In the data rows, 128 means zero.
Here are some points, one per row:
[149 178 121 123 150  87 138 168 181 136 124 104 163 233 137  29 152  84 100 149 152  98  62 182  44 134  93 115  43 125  75 140]
[ 63  68 151 115 168 112 151 106 137 158  94 184 206  64 134 147 178 254 191 126 101 123  95 146 115 191 105 117 199 122 197 166]
[183 169 255 125 170 158  41 104  26 161 141 188  34 111 187  33 133 151 157 170 148 153 115 101 155 102 138 104 109 128 194  39]
[162  87 132 155 102  71  77  69  17  72  70  65 136  79 122  80 142 184  98 102  73  89 141  87 132 126  96  87  79 130 121 155]
[ 50 138  66  90 126  66 103 165 121 101 152  75 193 122 108 101  82 122 166 178 118 119 161 162 126 139 194  98  58 206 111 128]
[106 124 174 224 115 133 113  88 113 123 188  93 193 140 153 122 124 127 165 173 133 126 117  96 195 215 254 145  91 131 133 153]
[182 161 127 131 116  18 145  86 178 172 131  94 172  89 146 152 203 112 140  68 161 113 159 106 166  62  66 120 176 118 134 131]
[125 144 168 131 157 147 157 102 115  97 102  66 154 107 139 155  56 152 161 128  81  74 148  78 135 109 121 160 153 154 132  60]
[119  66 120 130 172  88 125 154  19  90 153  98  97 192 127 164 114 169 109 170 126  85 132  54 147  97  77 110 121  81 186 181]
[128 117 131  55 154  87  81  50 111 139 127 129 149  80 180 173 158 138  98 205 131 115 172  74  53  76 172 115 162 187  74 149]
[ 93  86 112  83  30 121 129 158 166 141 145 142  83 135  77 172 106 120  88 150 125 190 127  79  92  92 125 168  58 127 148  49]
[157 119 143 199 169 166  77 162 156 121 186  84 106  92 119 122  96 112 131 125  93 126 168 154  63  88 100 150 148  25 211 119]
[ 90  96 144  87 199 172 155 122 117 108 122 155 137 106 160 112  83 104  76 138 153 159 146 109  74 118  85 124 163 176  82 153]
[142  99 129  95 185 161 128 168 197 149 135  95 147 160  77 129 143 157 104 105 138 109 124 178 172  65  87  89 112 157 194 132]
[133 190 105 134 178 110  32  64 180 141  74  98 227 169 137 138 142  77 148 179 155 137 181 199 104  25  78 151 139 181 166 130]
[118 138 107 134 134 113 167  56 101 157 154 154 109 127 150 126 118  48 136 168 192 142  62 134 101 135  72 203 163 196 151 138]
[ 95 147  98 198 109 153 169 168  74  96 164 151 114 142 149 174 149 162 148 147 142  58 138 149 117  63  83 163  89  96  74 138]
[101  98 201 167 120  59 175 173  96 109 122 142 159 115  74 157  97 155 172  94 106 107 107 181 124 111 122 109 134 149 186  69]
[ 92  85 133  92 129  56  88 172 103 124 134 116 132 206 138  75 218 117 132 105  83 149 173 111  76 108 115 158 163 144 197  69]
[208 138 106  80  40  81 136  89 158 171 111  48 126 124 127 114 153 122 155 154  55 160  99 126 142 157  79  84 168 122 131 115]
[ 79 170  95 162 100  97 172 139 128  75 139 102  97  96 172  59 148 128 212 178 117 107 124 164 114 130 163 120 127 138 165 193]
[141  66 104 130  30 124 101 144 145 113  47 158 112 125  90  85 105 121 203 139 200 144 106  97  92  81 108  88 106  59 142 161]
[ 96  79 186 101  87 177 112 223 148 148  87 200 160 154 189  96 158 138 152 212 109 101 153 128 140  91  87 111  68  85 104  50]
[ 82 153 160 136  78 135 133 123 101 104   0 108   4 173 231 196 255 145 104  96  62 115 133 180 131 158 131 121  76 166 132 143]
[ 91 137 121 134 121 192 160 105 123 172 100 112 145  87 155  20 134 141 177  80 137 138 166  83 140 140 129  99  57  85  84  99]
[127 104  74 145  98 149  97 130 191 116 122 130 167  74 118 149 176 161  62 144 107  38  63  34 188 132 100 101  92  69  95 111]
[129 111 116  51 116 155  92  99 111 120 102 138 143 119 155 184 138  99  35 106 212 128  79 135  22 154 181  81 128 106 139 161]
[ 60 143 150 103 171  99  94 133 103  74 137 175 146  88  15 122 150  62 108 133 138 124 180 165 155 112 166 126 175 136  80 149]
[153 146 153 135 168 152 111 142 167  84 129 191 216  74 103 146 129 106 124 123  64  94 165  71 131 165 135 107 140 174 194  79]
[166  25 128 113 135 204 100 170 102 224 115 103 112 196 160  92  85 144 154 124  61 180 138 109 147 155 179 191 189 167  73 162]
[145  80  80 154 217 128 151 170 155 144  14 105 141  76 159 112  93 128 105 117 176 104  61 173 208 168 136 181 137 138 122  93]
[141 214 173 113 151 173 111 159 125 173  37 137 105  89 120 126 125 156 121 125  89 124  74  67 125 105 148 130  73 134 130 192]
[150 116 155 163 140 136  77 127 132 103 158 141 203 106 190 132 112  44 221  72  78 106 112 116 155 121 140 139 123  81  89 141]
[174  95 143 197 139 174 117  86 131 172 163  86 144 133 128 108 124 104 142  46 180  63 170 179  84 109 114 173  83 143 166 205]
[172 182 127 114 107 229 149 131 112 115 122  69 167 132 176 143 111 146  75 229 165 139 137 164 161 152 147  72 183 120 146 121]
[159  44 132  81 111 138 106 172 149  76 125  62 143  53 126  92 221 135  74 106 152 138 152 134 125 178 136 232 127 134 153 126]
[140  46 145  80 189 118 157  56 132 226 137 117  55 108  91 135 105 163 152 194 104 131 138 231  94 108 132 126  92  31 130 117]
[156 114  96 112 149 104 184 173 179 127 132 184 125  69 173 105 145 160 160 160 149 163  80 113  65 104 108 163 162 107 202 135]
[170 134 154 164 122 111 148 118  70  64 136 116 170 135 147 115 119 139  90  80 116 161 134 176 152 101 129  75 194 100  91  55]
[156  99 177 145  57  95 125 103 128  99 131 192 125 184 123 150 175 140  67 126 138 134 130 188 103  99 198  41 229 103 106 189]
[131 190 141  50 173 183 218 185 123 150 132  79 137 114 143 209 151 127 228  94  77 138 155 127 101 168 145 144 171 114 100 145]
[ 65 114 194 155 145 130 171 154 157  72 105 148 124 100 148 155  93 215 143 140 128 213 134 183 130 101  65 154 119 172 118 135]
[167 158 119  98 131 158 131 181  82 148 221  66 186 173  86  76 198 160 110 110 163 142 132 164 131 175 122 107 106 137 145  55]
[125 115 123 117 168  39  81 115 166 118 145  95 139 189 206 100 150 143 186 125 185 102  91  75 158 122 123 142 157 137  32  78]
[ 82 172   5 114 157 115 158 113 102 119  95 223 190 169 132 102  98 174 138 127 104  81 169 101  35 195 192 125  90  44 176 123]
[ 62 109 138  77  71 122 117 134 187 146 167 121 101  86 128 111  94  88  92 112 134 114  99 158 165 203 144  82 127 135 153 116]
[135  79  87 108  98 117  81 102 130 137 185 198 174 125 189 152 128  89 140 184 178 127 194 211 209 150 220 134 126 115  78  92]
[224  85  46  73 131 158 158 133  97  33 113 197 130  90 142 159 150 111 132 133 164 164 146 113 138 177 101 201 138 140 142 136]
[102 118 104  98 151 169 157 107 106  86 184  95  98  95 199 174 141  84 131 178 127 146 134 121 163 135  85  30  67 127 132 172]
[101 166 126 126 119 161  81 136  96 109 128 110 175 105 102 136 136 199  87 114 118 131  93 187  87 168 124 233 171  62  70 172]
[137  96 105  96 108 163 170 127 149 175 109 166 104 109 103  85  62 140 100 104 106  26 209 152  96  50 104  67 143 179  78 115]
[138 141  85 106 115 114 140 129 101 194 175 157 166 129  99  65 129 105  83 104 148 126 108 100 243  84  70 153 147 118 107 124]
[191 255 166 150 133 158  68 143 164 165 190 222 123 136 126 201 176 162 154 113 107 141  54 128  95 136 158 111 101 115 190 152]
[ 78 157 194 229 160 137 158 151 147 136  68 207  77 151  74 171 164  22 127 162 149 135 161 110 127 192  87 148 154 115 125  50]
[204 175 164 102 163  79 198 108  83 167 207 113  98  79  99 146 156 112  83 198 104 169  99 101 133 101 138 179  90 129 110 155]
[ 94 109 153  91 161 165 139 134 117 135 182  95 108  98 177 136  97  60 168  87 198  83  68  98  59  81 132  62 122  87  91 129]
[141  99  63 131 102  95 156 127 120  90  83  77  47  87  35  98 114 111 146 146 128  82 133 137 163 146 178 134 102 149 183 155]
[104 107 158 118 148 164 225 156  61 151 114 105 197 190 130 171 169  87 134 200 145 160 133 116 140 152  31 128  96  98 134 185]
[215 111  91 156 216 104 108 113 158  94 112 146 118 166  81 167  81 148  80 194  93 110  82 135 146 171 147 123  73 192 107 132]
[171 116  51 178 181 184 159 165 139 122 172 141 110 214  99 107 176 217 149 122 152 168 134 180 153  83 153 118 157 227  87 118]
[ 78 143 211 114 139 158 130  66  89  74  96 134  89 116  69 121 176 106 146 159 165  83  93 111 126  64 217 240 128 104 114  58]
[ 92 120  95 153 106 140 106  82 115 168 118 112 165 136  81 131 144 155  93 139 209 142 105  89 166 127  75 136 147 126 143 152]
[109 151 163  73  74  92 157 157  64 171 124 116 143 176  85 146  26 131 145  70 126 123 165 137 115 132 134 190 123 127 115 127]
[ 83 134 141  96  96 149 116 113 131 143 121 115 157 135 152 148 135 110  94 123 151 104 182 134 151 166 126  99 138 137 107 135]
[107 181 131 102 150 127 186 142 159  86 119 137  58 160 174 123 111  66  69  49 173 150 174 135 170 143 167  86 160 123 170 147]
[ 89 167 103 180 128 115 160 138 101  88 110  84 104 140 185 133  70 196 149 134 158 170 116 129 133  96 187 197 126  94 123 145]
[145  85 121  96 201  89  94  98 162 122 160 146  83 145 112 130  73 142 109 109  33 154 237 160 150 119 134 143 144   0 152 178]
[108  99 127 142 103  74 165  27 188 106 124  95 131 153 145 164 158 117 147  91 171 199 125 147 134 163 122 134  90 123 149  53]
[132 100 146 111 172 127  68 148 184 139 136  62 120 185 142 192 149 178 123 114 112 106  58 155 118 138 114  95 117 204  93 100]
[127 147 172 159 140 107 176 110 151 165 127 128 164 107 100 109 147 196  41 101 144 163 163  92 119 168 163 110 118 119 101  86]
[ 97  94 109 161  50 235 101  75  76 104 156 166 159 168  86 146 149 116 171  97  63  95 113 124 104  76  88 117 160 226 165 147]
[125 127 107 113 159  98 148 180  88 187 107 137 167 199  70  84 157 112 152 126 153  93 106  99 134 200 136  90 103 115 118 130]
[162 136 162 126  52  71 123 209 162 146 170  61 113  59 132 168 105 135 175 151 151 146 203 164  62 160 124 150  71 124  90 137]
[113  92 108  49 133 155  47  76 169 118  81  88 100 208  42 160 132 143 165 105 185 182 121  85 179 121 181 103 103 110 153 107]
[ 47 159 102 147 130 120 125 144 145 142 182 124  72  68  89  84 207  87  48  93  31 128 146 150 112 111 123 143 125 154  33  85]
[153 239 182  99 156 151  95  24 132  86  93 186  79  99  97  80  76 165 159  62 133 141 169 185 170 212  20 101  63 125  60 151]
[164 126  37 132 171  99  84 159   0 152 100  67 112  80  89 157 177  69 171  49 108 204 121 139 109 127 152  46 130 159 155 131]
[ 54 131 111 140 112 173 141 133 125 122 121 106 100 108 115 114  98 132 126 131 139 175  96 121 119 145 140  46 229 109  91  40]
[129 117 168 196 167 186 193 117 193 142  62  96 169 113  90 141 168 120 124  87 143 202 184  73 141  34 196 150  56 117 143 185]
[133 144  85 136 115 149 133 129 102 142 141 109  56  87 102 155 107  85 117 142 168  54 126  98 145 127 107 100 163 141 136 123]
[131  82  87 163 117 126 124  58  87 122 153 156 147 173 174 219  88 107 108  63  86 117 116 161  86 163  80 156  62  64 108  30]
[149 109 101 172 109 115 114 120 111 155 137 146  98  90 147 112  91 140  87  70  77 127  73 142  61 133 117 166 113 162 136  95]
[157 124 143 125  76 128 140 118 112  78  82 131 146 116 120 109 109 104 179 200 101 140  74 209 169 107 111 130 104  91 126 137]
[138 121 189 138 176 100 117 109 181  77 185  60  96 185  76 102  86 151 163 142 176  44  87  61  96 187 122 122 147 186 167 124]
[ 81 208 123 110  79  90  36 169 135 239 107 177  71  77  94 160  95 185 186 171 150 123 117 178 185 140 100 167 158 145 147 148]
[105 206 100 108 115 128  94 150 143  94 118 167 100 108 154 137 153 195 135  85 145  97 115  95 112  82  96 155 117 113 115 159]
[177 185 107 156  81 121 132 119 210 148  80  90 149 212 144 113  55  77 101 179  27 175 124  70  93 125 121 150 122 113 136 134]
[222 162 161 125 108  93 166 163 122  86  24 122 121 127 126 106 105  92 133 154 135  71 122 104  73 106 181 103 243 123  75  97]
[133 141 113 230  91 166  88 189 157 129 139  94 106  73  93 152  96 104 102 167 185 178 178  99  82 169  87 100 195 139  95 139]
Along one direction, these points spread out more than along any other. How far along it is each point below, from 0 to 99? The average is 50, and the first point in the table lies past the average. One standard deviation of the points above along it is 16.
[112 110 155 201 119  92 116  75  77 227 129 161 141 137 112 173 136  90 102 143  99  82  78 128 138 164 168 127 162 127  92 164] 51
[111  94 102 100 116 142 126 169 163 181 151 184 105  97 185 102 132  66 150  59  79 128  65 109 149 121 163 191 134 144 130 166] 43
[194  96 233  92  66  84 166 133 122 107 156 236 127 150 137  85 113 117 143  96 157 145 173  90 130 178 108 136  91 232 149 205] 45
[ 67  92 123 173 155 106  43 172 102 139 121 151 138 114 171 150  51 100  63 108 158 228 133  68 102 108 123 119  94 172 137 119] 54
[134 173  52 134 122 131 172  95 118 202 134 152 108 147 200 146 107 140  99 129 172 112 220 113 161 105 159 107 162 172 200  77] 58
[110 107 163 148 127  99 222 143 194 166 205 139 122 126 130 151 133 145  85  95 123  89  85 100 145  82 192  68 145 104 119 150] 57
[133  84  61 151 214  97 124 122 186  79 147 166  92 169  83 130 150 121 189 143 109 170  93  91 152 112  87  77 127 114  25 138] 65
[197 173 136 130  64 123 112 199 134 101 146 174  95 141 137 239 153 198 172 110 155 107 182 102 175 130 137 149  96 101  82 127] 31
[ 96 118 156 183 131  87 120 163 148 121 113 131 124 100 185 100  94  81  57 159  91 116 130 179 193 128 121  67 120 151 198 174] 50
[ 65 185 130  39  65  94 140 111 120  67 152 114 160 175 160 133  52 158  92  93  70 144  69 109 186  88  91 199 168 116 169 164] 43
[126 102 113 175 148 149  77 104 181 135 140  72  62 210 155  75 150 129 129 124 130  94 184 116 132 195 115 204 204 107 151 188] 59
[133 125  85  86  99 223 183  70 157  90 178 130 107  96 106 109 142 113 164 146  49  87 105 126 118 137 147 159 129 166 166  96] 47
[125 158 115 163  90 137 132  65 108 110 190 157 147 101  83  31 123 181 150 168 131 246 121 108  75 110 141 115 130 100 117 152] 40
[191 153 147 107 120 170 133 192  99  81 106 138 163 149  97 100  82  46  50  82 131 127  85 188 180 110 162 118 126  92 143 147] 58
